500 stands for zero in the data rows.
Here are some points:
(587 728 366 456 413 442 438 681 441 503 540 490)
(484 434 438 516 409 477 512 489 531 490 372 511)
(664 364 402 457 432 436 538 397 541 512 386 529)
(379 360 389 415 420 357 545 395 518 558 351 562)
(402 471 501 598 725 446 498 450 553 504 379 446)
(999 480 654 705 244 999 332 756 485 420 306 325)
(413 513 492 513 530 457 512 495 519 468 510 484)
(730 388 603 516 410 681 518 411 441 517 374 448)
(711 686 630 583 366 422 146 589 655 506 650 388)
(357 545 405 458 544 377 504 509 493 505 681 500)
(386 362 399 484 437 329 522 426 538 526 432 635)
(727 902 684 577 393 861 440 707 409 461 713 452)
(428 796 497 454 413 597 483 712 416 481 827 453)
(437 521 761 612 812 657 510 524 489 429 423 413)
(474 438 832 579 619 820 472 480 493 471 351 489)
(405 375 542 452 632 414 548 438 544 526 363 513)
(406 999 424 361 368 407 381 897 390 469 999 445)
(512 365 526 487 391 618 493 434 414 477 567 483)
(514 416 704 590 555 666 506 481 504 483 368 469)
(785 483 407 469 408 457 529 486 432 495 382 470)
(495 581 570 526 482 592 495 562 477 463 504 473)
(502 509 517 531 491 506 525 480 526 510 371 472)
(487 490 397 489 403 402 513 510 491 531 517 510)
(424 411 452 501 410 485 511 430 497 499 547 532)
(632 661 592 497 426 628 481 650 419 460 589 465)
(531 432 627 542 416 670 515 495 467 483 379 482)
(789 360 864 600 505 848 448 421 421 443 370 451)
(455 368 577 538 609 490 537 412 512 511 412 488)
(551 425 606 524 424 638 489 467 502 480 366 515)
(385 357 340 477 815 410 519 424 530 474 527 533)
(536 342 570 506 512 541 526 419 515 502 395 489)
(474 389 576 531 554 562 494 405 528 529 364 475)
(395 369 455 476 392 503 547 396 519 572 351 558)
(375 388 621 542 753 391 518 398 502 542 362 470)
(604 397 449 480 515 445 503 467 531 542 386 504)
(437 854 397 464 469 421 469 743 560 465 478 495)
(382 468 454 566 649 326 503 452 455 470 598 488)
(455 407 388 472 398 367 540 549 594 500 584 651)
(400 394 417 452 860 344 493 408 657 500 525 481)
(199 528 401 399 645 448 581 363 777 561 533 593)
(400 449 353 473 377 363 541 491 488 512 501 569)
(374 327 407 498 373 391 534 410 538 508 358 562)
(675 526 373 413 557 335 474 530 454 543 480 571)
(391 592 397 422 435 366 501 552 516 471 660 472)
(421 558 371 473 523 319 518 521 496 469 551 497)
(385 365 381 516 540 351 525 402 499 536 422 570)
(544 797 536 513 404 578 467 725 459 488 501 461)
(401 342 505 623 999 396 494 447 467 577 324 449)
(388 450 452 449 599 398 504 454 576 544 451 518)
(415 466 439 477 474 462 480 501 451 496 510 474)
(394 395 417 448 453 397 533 468 547 492 447 659)
(398 519 405 500 495 366 486 535 509 494 525 539)
(345 428 510 545 602 486 485 375 559 513 420 479)
(508 531 349 477 351 366 515 553 474 528 567 515)
(618 407 530 464 452 544 505 445 548 513 393 505)
(758 738 427 464 405 566 466 648 429 434 546 453)
Then 10 other points, each followed by its number:
(390 526 362 525 560 324 534 483 498 474 644 505) 0
(705 427 614 518 413 714 509 494 461 497 380 447) 1
(671 476 534 503 402 652 490 511 464 488 391 451) 2
(408 383 443 515 517 427 524 423 562 529 399 535) 3
(500 358 461 507 416 513 528 382 490 542 347 559) 4
(416 363 502 527 499 503 532 427 495 527 390 510) 5
(439 342 368 482 404 429 549 428 577 584 390 542) 6
(403 357 435 498 696 393 532 464 550 560 412 516) 7
(756 487 569 523 409 736 482 523 444 475 381 436) 8
(415 340 397 471 390 362 556 398 568 526 470 579) 9
Which two of these numbered points are nearest to each point below, ignoring the 2 directions in which the first points spread most? Their numbers follow each, nearest first.
(401 460 485 542 531 403 511 482 435 463 733 464) > 0 5
(378 350 379 514 422 379 536 420 592 572 352 562) > 6 4
(438 391 372 502 394 403 537 420 502 555 424 530) > 4 6
(615 434 544 535 414 697 519 453 445 464 348 481) > 2 1
(410 259 707 499 296 274 647 322 645 671 283 766) > 9 4
(500 463 629 516 435 696 481 509 477 499 536 462) > 5 3
(413 354 370 469 400 379 546 441 576 557 364 564) > 6 4
(436 999 380 436 399 341 482 778 430 409 999 450) > 0 7
(417 358 453 470 557 437 516 448 608 574 368 554) > 3 1
(387 378 398 497 568 390 495 443 558 543 381 560) > 3 5
(553 446 484 496 483 486 511 442 493 529 380 497) > 2 8
(417 351 390 488 588 372 524 420 602 559 409 546) > 3 2
(700 347 474 439 379 519 508 429 397 482 355 494) > 2 8
(386 276 394 513 374 441 583 585 680 446 978 784) > 9 0
(471 355 470 589 522 449 517 409 519 516 356 523) > 3 5
(905 595 564 441 418 775 488 584 500 438 367 475) > 8 2
(524 553 448 470 469 384 514 528 442 475 554 489) > 1 2
(490 405 429 480 419 508 486 442 511 565 415 532) > 4 6
(499 481 494 478 396 568 526 482 496 544 388 533) > 4 5
(412 377 415 482 510 403 562 403 583 574 366 582) > 3 4
(400 360 393 446 380 396 502 425 515 535 582 598) > 9 4
(576 513 533 495 682 487 487 555 532 504 369 448) > 7 0
(503 411 444 489 462 424 518 468 453 500 433 557) > 2 1
(542 439 459 489 410 429 504 471 493 513 436 621) > 4 9
(491 337 348 424 411 339 527 423 496 549 385 557) > 4 6
(457 286 371 747 337 351 758 530 659 415 432 625) > 9 6
(645 632 376 468 419 476 468 599 440 496 551 467) > 8 2
(394 366 478 478 479 473 508 367 608 578 362 522) > 3 5
(420 459 717 605 428 811 456 492 439 464 349 457) > 5 3
(394 343 393 468 425 398 523 411 613 536 373 569) > 6 9
(419 398 459 526 545 386 472 442 555 506 403 501) > 3 5
(367 452 422 464 496 439 519 516 480 486 550 525) > 5 3
(999 999 390 458 425 352 481 859 429 471 442 495) > 8 2
(531 332 502 525 390 525 519 390 485 509 351 488) > 4 9
(494 432 610 564 424 655 522 482 477 486 384 496) > 5 3
(604 550 462 431 396 511 493 546 463 476 571 471) > 1 2
(422 433 345 475 425 367 531 438 502 496 591 556) > 9 1
(545 481 596 510 652 554 490 524 521 486 371 453) > 7 0
(559 514 414 497 418 478 533 467 473 492 357 494) > 2 8
(416 415 397 422 382 363 573 424 482 493 555 553) > 9 4
(402 343 392 460 477 339 531 389 516 543 378 551) > 4 2
(415 367 373 437 468 353 517 367 578 557 363 562) > 4 2
(437 396 433 494 523 364 496 453 467 450 932 541) > 0 1
(464 345 437 476 402 531 488 403 520 594 387 562) > 4 6
(664 547 622 494 754 586 459 499 524 489 376 458) > 7 0
(419 586 364 519 580 381 466 537 458 426 691 500) > 0 7
(489 342 446 499 460 386 509 424 519 546 353 565) > 4 2
(405 407 456 481 462 473 514 404 579 559 414 516) > 3 5
(499 396 458 437 475 414 489 412 445 509 505 529) > 1 2
(409 383 464 489 460 485 513 393 588 561 369 513) > 3 5
(440 339 486 506 433 492 512 416 606 543 454 568) > 9 3
(415 344 408 462 432 341 524 413 644 599 341 606) > 6 9
(428 345 432 469 425 460 574 410 577 538 349 512) > 6 4
(592 612 491 425 384 548 478 601 410 454 642 453) > 1 2
(380 333 402 485 415 319 521 416 529 524 453 673) > 9 4
(668 432 540 466 444 576 491 431 534 498 388 478) > 2 1
(422 616 429 493 547 429 500 575 483 457 785 438) > 0 7
(463 376 480 505 407 512 550 416 587 494 375 551) > 9 3
(605 352 387 459 373 362 512 425 505 533 362 552) > 4 6
(393 379 393 462 395 360 471 425 997 807 462 645) > 6 9
(362 340 369 425 403 352 557 442 575 499 434 728) > 9 4
(676 620 410 423 381 431 452 625 495 470 371 470) > 2 8
(603 561 389 493 403 478 538 481 465 491 351 476) > 2 8
(561 999 404 426 529 354 446 813 455 470 769 485) > 7 0
(376 335 364 455 414 349 523 414 606 561 450 596) > 9 6
(690 511 663 470 458 756 480 510 487 448 382 448) > 1 2
(536 723 499 499 405 523 478 681 478 496 480 489) > 3 5
(679 389 360 415 607 323 485 446 464 567 375 617) > 8 2
(426 402 480 483 474 439 502 444 550 480 441 541) > 3 5
(508 404 722 557 478 750 477 469 478 501 480 465) > 5 3
(412 377 402 466 513 396 541 409 582 550 571 585) > 1 3
(413 372 416 517 552 350 546 440 473 531 725 503) > 0 5
(512 419 463 500 413 464 537 456 536 562 350 545) > 4 6
(360 384 498 497 434 451 541 436 496 504 490 540) > 5 3
(518 475 356 493 487 389 499 492 536 523 378 484) > 2 8
(395 343 531 516 481 466 479 386 422 428 955 465) > 0 5
(409 366 431 514 382 468 551 406 567 545 439 548) > 9 6
(437 417 557 599 717 459 551 416 489 486 626 439) > 0 7
(608 877 405 420 401 346 444 738 463 478 520 496) > 2 8
(470 348 449 474 466 419 522 428 484 533 379 525) > 2 1
(693 000 170 577 167 380 353 607 231 660 448 199) > 6 9
(432 366 458 555 587 367 551 394 504 530 475 505) > 0 3
